Each path below is one point turned by a fixed rotation once a step. After each direction that follows a path, write how fast that rotation turns it, in degrees per step (0 if it stays still).
Each turn is a multiple of 5 degrees from 10 to 175, or 0.
Path 1:
[ 18.2 -16.2  -1.9  -8.6  12.7   6.6  17.0  18.7   4.4]
[ -6.7  21.3   2.8 -10.1  19.7   1.7   6.2  22.2  -2.6]
[-14.3 -20.6   0.7   4.2  24.1   5.7  -4.0  13.3   7.3]
[ -0.4  -7.2  -9.7 -20.4  19.9 -11.8  14.2   2.5 -15.0]
[  4.6   1.8   6.0 -19.2  19.1  -7.0  -5.9   9.8  23.9]
[ 12.7 -12.2  -1.3  -2.2  13.0  12.6  19.5  23.2  -0.2]
[-15.4  18.3   2.0  -8.0  23.1  -0.4   3.3  18.2  -6.1]
[-11.2 -25.3  -1.4  -2.0  24.8  -0.2  -4.0   7.9   8.0]
[  8.6  -2.8  -7.3 -25.1  17.1 -12.2  15.6   3.9  -9.5]
[  5.5   5.0   7.9 -13.0  17.4   0.1  -4.7  17.0  24.9]
[  4.0 -11.8  -2.2   2.6  16.1  13.6  18.7  24.1  -6.4]
[-19.2  13.1  -1.3 -10.8  25.7  -6.0  -0.7  11.2  -6.7]
[ -3.3 -28.5  -2.6  -8.0  22.4  -3.0  -2.8   4.3  11.9]
[ 14.1   2.6  -5.2 -24.6  14.0  -8.0  18.2   9.7  -6.3]
[ 0.5  6.6  9.9 -5.9 18.7  5.6 -3.9 21.7 21.6]
[ -4.5  -2.9   5.8   3.9   2.4   1.5 -12.7   0.3  16.2]
145
[  4.1  -8.1  -3.3 -11.5   0.3 -11.4  -2.3 -11.8   3.0]
80
[ -1.3   3.3  -8.9  11.5 -13.7  -9.1   0.1  -2.2   3.7]
0
Path 2:
[ 14.2  16.2 -13.9  -8.6  -0.5 -13.9  -4.0   6.6 -23.8]
[-15.8  13.0  -6.0  -4.4  10.5  13.4   3.0  28.1   1.2]
[ 10.3   8.2 -13.4 -19.3 -14.6   4.9 -12.2   0.6  20.0]
[  9.7  11.1 -23.0  -8.1   4.6 -10.5   6.4   2.8 -21.6]
[-4.8  5.5 -0.9 -6.7  8.8 18.4 -5.2 31.4 -1.9]
[  3.7  19.0 -12.3 -13.8 -16.4  -5.2 -13.8   1.3  18.1]
[  4.7   6.7 -27.2 -13.2  10.1  -3.6  15.0   0.4 -14.9]
[  6.1   1.3  -0.5  -6.9   0.0  18.1 -12.3  30.9  -6.0]
[ -2.6  27.4 -12.3  -8.0  -8.4 -10.8 -14.1   1.9  14.6]
[  2.7   2.5 -23.1 -22.5  10.4   4.3  19.1   2.3  -5.5]
[ 14.0   0.1  -6.9  -3.5 -11.6  13.5 -15.4  27.0  -8.6]
[ -6.9  29.9 -12.5  -3.5   6.3 -11.9 -13.5   5.2   7.8]
[  1.1   2.7 -13.5 -29.2   4.5   9.7  19.5   6.8   3.4]
[ 15.5   0.9 -17.4   0.9 -17.9   6.8 -13.0  18.9  -9.8]
[ -4.8  25.6 -11.1  -5.2  19.6  -7.9 -13.7   8.7   1.2]
[ 5.8 -2.0 11.7 13.5  1.7  1.4  8.1 -8.3  3.9]
0
[  5.8   6.8   2.7  -8.5   8.8 -11.6  -2.6 -11.3  -2.0]
125
[ -9.4   4.7 -12.2  11.1   8.3  -4.6   4.8  -2.6  -2.5]
135
Path 3:
[  6.0  19.1 -11.6  -1.1  -6.1  -9.9  12.6  23.1   4.6]
[  8.7 -13.2   4.2  19.9  -7.2 -21.5   6.2  13.4  -1.5]
[ 17.7   5.9 -19.4  -5.9  10.2 -14.3   7.3  17.8   2.1]
[  5.6   3.9   4.1  18.2 -15.7  -7.8   7.3  24.6   3.2]
[  8.8  -5.3 -13.6   3.7   8.6 -29.5  11.3   6.7  -1.6]
[22.3  4.0 -2.4  4.8 -3.4  0.4  1.6 29.3  2.9]
[ -6.1   5.8 -10.9  15.2  -5.6 -24.1  15.1  12.2   1.2]
[ 27.8 -10.1   1.1  -1.0   2.6 -16.1   3.5  16.0  -1.7]
[  1.7  13.6 -20.2  12.1  -2.0  -5.7   8.5  24.8   5.0]
[ 12.3  -5.4   8.8   6.3 -10.2 -27.7  10.7  12.7  -2.7]
[ 15.7  -2.5 -21.6   7.2  13.3  -7.8   2.6  20.0   2.3]
[  6.0  12.5   4.0   4.4 -17.9 -14.0  13.6  22.2   1.5]
[  9.8 -15.0 -12.4  16.3   7.3 -22.7   5.3   9.7  -1.9]
[20.1 12.6 -6.6 -6.9 -2.8 -6.9  7.9 25.2  2.8]
[ -2.0  -3.6  -4.9  24.9  -8.4 -18.2   9.3  16.5   1.0]
[ -0.9  10.9  -1.2 -15.9  -0.2  -8.3   7.0  -4.0  -0.5]
170
[ 10.4   9.4   0.5   9.8   1.4   3.3   6.6 -10.8  -6.6]
0
Path 4:
[-12.6   0.8  -8.3  16.2   3.2 -10.9   6.8 -23.4   1.3]
[ -1.3  -5.8  -4.8   3.9 -18.0 -24.2  -9.8 -11.2   7.3]
[ -4.8 -10.5   4.2  23.0 -11.0 -11.8  -4.1   6.2 -14.3]
[ -7.8  -4.9   6.0  10.4  10.8  -6.4 -22.2 -14.1 -12.5]
[  2.4   4.3  12.4  -8.0   3.0 -27.7  -3.5  -5.8 -14.6]
[ -1.6  -2.9  -4.2  14.4  15.6 -19.7  15.5  -4.3 -10.6]
[ -7.4  -8.4 -12.4   5.9  10.2 -22.2  -9.0  -9.4  12.9]
[-13.3  -6.4   2.9   5.9  -9.2 -24.8  -4.9  15.8   2.7]
[-26.6  -0.5   7.1  18.2   6.0  -4.5  -3.2   0.2  -9.5]
[-16.3   9.3   9.3  -4.1  -1.6 -15.1  -9.8 -20.6  -2.2]
[ -0.9   4.0   4.8   7.7 -12.9 -22.8  15.0  -9.6 -11.7]
[ -0.4  -9.6 -10.5  24.6   1.1 -10.5  -0.7 -18.5  -2.8]
[  2.8 -10.9  -1.3   4.0  -8.6 -23.0 -22.2  -3.6  -0.6]
[ -4.7  -7.2  10.9  12.8   3.4 -15.2  -6.0  12.2 -21.0]
[-11.8   2.0   4.6   5.3  24.1 -11.9  -9.8 -13.1 -10.1]
[ -5.7   4.0   2.1   4.8 -17.3   6.1   1.4  -9.7   0.4]
40
[  3.5 -10.7   5.6 -10.0  -0.6  13.5   6.9   0.5   4.9]
0
[ 8.2  0.9 -9.8 -0.2  0.2 -6.4 13.8 -9.0  6.0]
70
[-5.0 -2.4 -5.7 10.1 11.9 10.8 -2.0 -9.0  0.7]
130
Path 5:
[ -2.1 -18.2  17.0   4.3  20.4   5.7  11.7  15.3  21.5]
[  4.1  20.8  -9.3 -21.4  11.1  13.3  14.5  20.6  -2.0]
[ 23.7  -8.9 -11.2 -12.2  13.2 -11.9 -13.9   1.1  20.1]
[  9.1 -18.1  19.6 -19.3 -13.9  14.0  11.4  12.2   6.9]
[ 15.1   1.3 -10.2  -1.6  23.9  30.2   3.8  -3.8  -2.8]
[ 14.4   1.0  -8.6 -22.1  -2.0 -11.6  20.2 -18.3  16.0]
[  1.2 -25.4 -13.3 -20.7 -13.1  17.9 -12.5  -1.5  -6.4]
[ 10.7   0.3  20.9  -6.0  10.0  16.4   0.0 -29.2  -4.1]
[  0.7 -14.8 -18.4  -3.0   2.2  -3.6  28.9 -14.5 -16.7]
[-24.9  -3.9  -9.2 -19.7   1.1   3.2 -14.7 -22.0   5.4]
[  9.7  -4.2  14.5 -10.1  -4.1  -9.9  -8.4 -13.5 -32.8]
[-19.6 -25.5   3.5  14.7  19.1  -1.9   9.8 -12.4  -4.5]
[-27.0  20.6  -1.4 -18.7   6.2  -5.5   7.2  -3.6 -15.5]
[  0.9  -9.9  -5.3  -1.5  14.4 -27.9 -24.2  -1.7 -11.8]
[-20.1 -13.3  31.9  -2.8   1.4  -8.7   6.8  11.1  -2.0]
[11.9  1.9 -0.2 -3.3  2.1  5.0  1.8 13.6 11.7]
20
[  3.9 -12.9  -1.0   5.2  -3.0 -13.3   9.4  -0.6   5.0]
130
[ -5.1   9.4 -11.7   1.8   7.8  -0.1  13.6  -1.9   2.5]
100
[  0.5   8.2  -2.3  15.6 -13.1   1.0  -2.5   1.0   3.8]
0
Path 6:
[13.0 18.5 29.4 11.0  3.6  2.3  4.0  2.4 -4.9]
[  7.7  21.4  -2.3  18.8  -5.4   2.7 -21.0  -5.4 -15.2]
[12.2 -2.2  2.8 33.4 11.0 -6.4 -2.1 10.1  0.6]
[ -5.3  17.2  25.7  19.7   8.5   6.1   1.2 -11.1   2.1]
[ 20.7  18.7   1.8  19.8 -17.8   8.1  -4.2  -1.2  -7.9]
[ 13.8   8.5  10.5  19.0  15.8 -10.9 -12.6  12.3 -12.8]
[-10.6  11.3   6.3  31.9   6.5   4.3  -7.5 -13.5   3.1]
[21.4 10.4 14.6 23.0 -9.4  7.2 11.7  3.0  2.2]
[ 10.1  22.3  17.9   8.5   7.0  -2.6 -15.8   2.5 -16.2]
[  3.5   6.4  -9.6  35.1   1.1   0.5 -14.4  -3.1  -3.5]
[ 9.6  4.0 22.8 26.2 10.0 -0.9 10.7  5.0  5.9]
[  4.6  28.0  16.8  12.4  -6.5   8.8  -7.9 -11.4  -8.7]
[ 21.4   7.3  -5.4  25.9  -2.9  -3.5 -10.5   9.8 -10.8]
[-2.4  5.9 17.8 25.6 22.6 -6.0 -6.4  0.5 -0.6]
[  2.8  17.1   9.4  26.4 -12.2  13.0   3.6 -13.8   3.6]
[ -5.4  -4.3  -8.9 -14.1   4.1  10.2   2.9   6.5   3.6]
0
[ -3.9  -6.9 -10.7   6.6   9.9  -7.7 -10.5   3.9  -2.7]
100
[-9.9  5.9 11.7 -7.7 10.9 -2.3 -5.4 -3.7 -3.6]
140
Path 7:
[-13.2   2.4  -0.6   8.8  14.6  24.0   7.0  16.2  21.6]
[ -0.7  13.5 -31.4  -0.8  21.3   5.7  -5.1  -2.5   8.4]
[ 6.5 17.5 11.6 -0.2 33.2 10.8  2.6 -5.5 -7.8]
[-28.4  23.7   3.5   4.0   9.1  -3.1 -14.2 -11.7  -4.4]
[ -1.3   5.6  12.3  27.9  12.4   2.5 -20.8   8.6  11.8]
[  3.6  -2.4 -10.3  -3.6   6.0   7.6 -37.5 -11.8   5.5]
[  7.9  -0.2  14.6   8.8   3.8  30.5  -5.9 -22.7   1.4]
[-29.2   1.8  -3.0  -6.1  -3.4  26.3  -5.1  -5.1  13.7]
[  2.0   4.6 -16.4  20.2  13.2  19.8   6.6   7.0  20.7]
[  0.4   9.6 -16.4 -18.6  30.4  11.9  -6.4  -0.2   3.3]
[ -3.9  26.5   3.7  11.6  20.5   7.9   8.6 -17.6  -8.2]
[-27.0  15.7  12.4   3.1  16.9  -1.6 -16.6   8.9   4.0]
[  4.8  10.1  -7.1  27.8   9.1  -2.7 -25.9  -4.3   9.2]
[  7.5  -4.9  10.6  -9.0  14.0  15.7 -30.6  -9.9   2.6]
[ -9.1   5.6   2.6  10.6  -9.2  24.9  -7.4 -27.9   2.3]
[ -2.0   2.3 -10.3  -5.6   5.4   6.5  16.4   3.8   2.8]
45
[ -9.4   2.8 -14.0  -7.5  -6.2  -5.3  -6.8  -6.8  -1.9]
170
Path 8:
[-16.3  17.6  13.8 -14.7  17.0  -4.8  -4.2  -7.7  17.6]
[ -6.5  -5.2  26.6  -8.9 -12.0   3.0   8.2   7.9  24.6]
[-12.4   9.0   9.0  -1.3  -3.4 -13.8 -14.8 -18.4  25.4]
[  7.1   8.6  20.4 -18.9   1.6  17.3   2.3  -5.6  22.5]
[ -0.3  -7.3  22.5  -5.9 -19.8 -11.6 -16.3 -12.0  13.2]
[  4.3   2.7  -0.2 -11.6   2.4  15.7 -14.0 -22.2  24.1]
[ 18.4  -3.3  30.8  -2.4  -9.6   6.9 -10.2 -12.3   0.7]
[ -3.2 -17.8  -0.6 -14.3  -5.8   6.2 -24.6 -21.8   5.0]
[ 17.0  -7.1  14.1  12.9   1.7  22.6  -4.0 -20.9   5.4]
[ -0.6 -14.6  15.6 -10.0   3.1   1.3 -19.4 -19.7 -19.4]
[ -3.1 -26.2  -1.9   6.9  -1.4  25.7  -1.0 -16.2   2.6]
[  0.1  -2.7  16.9  16.1  11.7   3.3  -5.5 -24.7 -19.6]
[-15.9 -21.8   3.9 -12.5   6.3  19.9   3.9 -10.7 -15.7]
[-13.4 -11.3   7.3  28.5  -3.2   5.6   9.1 -18.5  -7.8]
[-21.4   5.5   3.9  -7.6  15.9  10.9   6.8 -18.0 -19.4]
[ -7.8 -13.0  -8.5   4.2 -11.1  -3.6  -3.1   0.5   6.8]
130
[ 11.5  -8.9  -2.6   3.5   3.0   6.7 -13.3  -0.8  -6.9]
20
Path 9:
[-13.0  -2.4  21.5 -11.1  -8.9  -1.9   5.9 -12.9  17.7]
[  4.7  -9.4   6.7 -24.1 -14.0  10.8  16.8   3.8   7.6]
[  5.5 -16.6  11.8  -7.2   2.0  14.7  10.3 -22.9   2.1]
[  3.9 -14.5   1.8 -19.3 -18.0  -5.3  -8.6 -18.2   4.4]
[  4.9   0.0 -13.8  -9.2 -13.8  13.1   6.6 -18.7  17.8]
[-12.8   0.7  15.1  -7.0  -7.9  -0.7   3.3 -20.0  21.9]
[ -0.7  -3.7   7.9 -24.0 -17.0   5.0  13.9   5.1  13.6]
[  4.3 -14.6  12.6  -9.5   2.3  19.1  17.1 -16.2   5.1]
[  3.8 -18.9  10.6 -18.9 -13.1  -4.9  -5.3 -18.2  -0.5]
[ 10.1  -6.6 -15.5 -13.4 -14.6  11.3   4.1 -18.2  11.1]
[ -9.2   0.3   7.5  -2.6  -7.3   1.9  -0.3 -27.2  20.9]
[ -4.9   0.1   6.4 -22.2 -20.6  -0.6   9.1   2.5  17.9]
[ 1.8 -8.3 11.5 -9.2 -0.9 19.7 22.0 -9.7 11.1]
[  0.7 -19.8  18.8 -17.8  -8.6  -1.9   0.1 -15.4  -0.1]
[ 12.5 -12.0 -12.4 -18.1 -15.8   9.9   3.7 -14.3   5.4]
[  7.6  -5.9 -11.1   1.6  -1.8  -1.9 -10.6 -11.6  -6.2]
65
[ -2.0  -0.1   4.2  12.7 -14.7   7.7  -2.7   3.2  -6.0]
0
Path 10:
[ -1.7  -9.5   0.9  13.6   2.8 -14.8  17.1   0.5  20.2]
[ 1.5  9.0 -8.4 26.5  5.4 -8.9 15.2 -2.9  1.1]
[  4.5  -4.4  -4.6   9.0  -8.7 -22.9  18.5  -1.2   9.6]
[ 0.9  0.4  3.7 27.8  7.4 -8.6  9.8 -0.1 12.1]
[ 10.7   7.6  -8.0  16.1  -6.7 -20.9  14.4  -4.1  -0.5]
[  4.8  -6.3   7.8  16.9  -1.3 -18.3   8.2   0.2  19.3]
[ 10.7  12.6  -1.8  26.2   1.9 -12.6   6.6  -3.7   0.5]
[ 13.5  -0.8   3.4   8.3 -10.1 -24.2   9.2  -2.7  11.7]
[ 9.3  6.0  9.6 25.6  6.6 -9.5  1.3 -2.2 12.5]
[ 18.7  11.6  -1.9  11.2  -7.1 -21.8   6.0  -6.2   0.0]
[ 12.9  -0.8  13.8  12.2   1.5 -16.8   0.8  -2.2  21.2]
[ 18.3  17.2   1.8  17.9   4.8 -10.4   0.0  -6.9   1.5]
[ 19.4   3.6   6.8  -1.1  -4.9 -22.4   3.6  -6.0  14.7]
[15.1 11.3 12.0 16.0 12.1 -5.9 -4.2 -6.0 13.4]
[ 23.2  15.2  -1.4  -0.7  -0.7 -17.0   3.0  -9.9   2.6]
[-8.6 -1.5 -9.6 -9.5  9.9  7.2  9.5 -2.6  2.1]
10
[ -5.3   3.4  -2.7  -2.7 -15.0  13.8  -5.0   1.5   3.9]
0
Path 11:
[-16.0  -4.3   3.6  10.0  14.4  15.6  20.6  -8.8   5.4]
[ -9.0 -16.3  -2.4  -6.2  -2.8  20.3 -15.3 -13.2  10.8]
[ 16.7  -2.7 -28.2   2.4   1.7   5.8  -8.5   1.2  12.6]
[ 5.0  4.3  0.1 17.1 14.4 12.0  8.0 21.5 10.4]
[-14.2 -13.3  15.2   0.4  14.4   5.2 -18.8  12.7   2.5]
[  9.4 -19.0  -7.9   6.3   4.5 -21.0 -18.7  -4.4   0.8]
[ 18.1  -5.9   1.4  27.3  -1.0  -3.3   9.5   3.5 -11.0]
[ -7.5  -9.1   9.9   2.7   8.2  15.5   2.1   7.0 -27.7]
[ -6.5 -23.9 -11.1 -17.8  10.5  -6.4   3.3  -9.2  -8.9]
[ 11.9 -20.1  -7.5   3.4 -13.3   0.4  21.4  -4.0  11.0]
[ -1.9  -3.9  -3.3   0.7 -18.6  23.7   3.7  19.4  -5.9]
[-18.5  -3.3 -20.1 -12.3   5.7  -3.5  -3.6  20.1  -2.1]
[-14.0 -10.4  -4.9  11.1  -0.1 -18.2   9.7   4.8  20.4]
[ -9.9  -5.5   6.5  23.8 -21.0   5.1 -11.1  -0.6   1.9]
[ -8.7   7.2 -21.7  11.7   2.1   3.1 -16.0  -1.4 -20.2]
[-15.1   8.7  -8.6   3.6  -7.5   1.7   2.1  -5.0   5.4]
25
[ -4.4   2.6   5.7  12.3   0.0 -14.1  -8.1   3.1  -5.2]
45
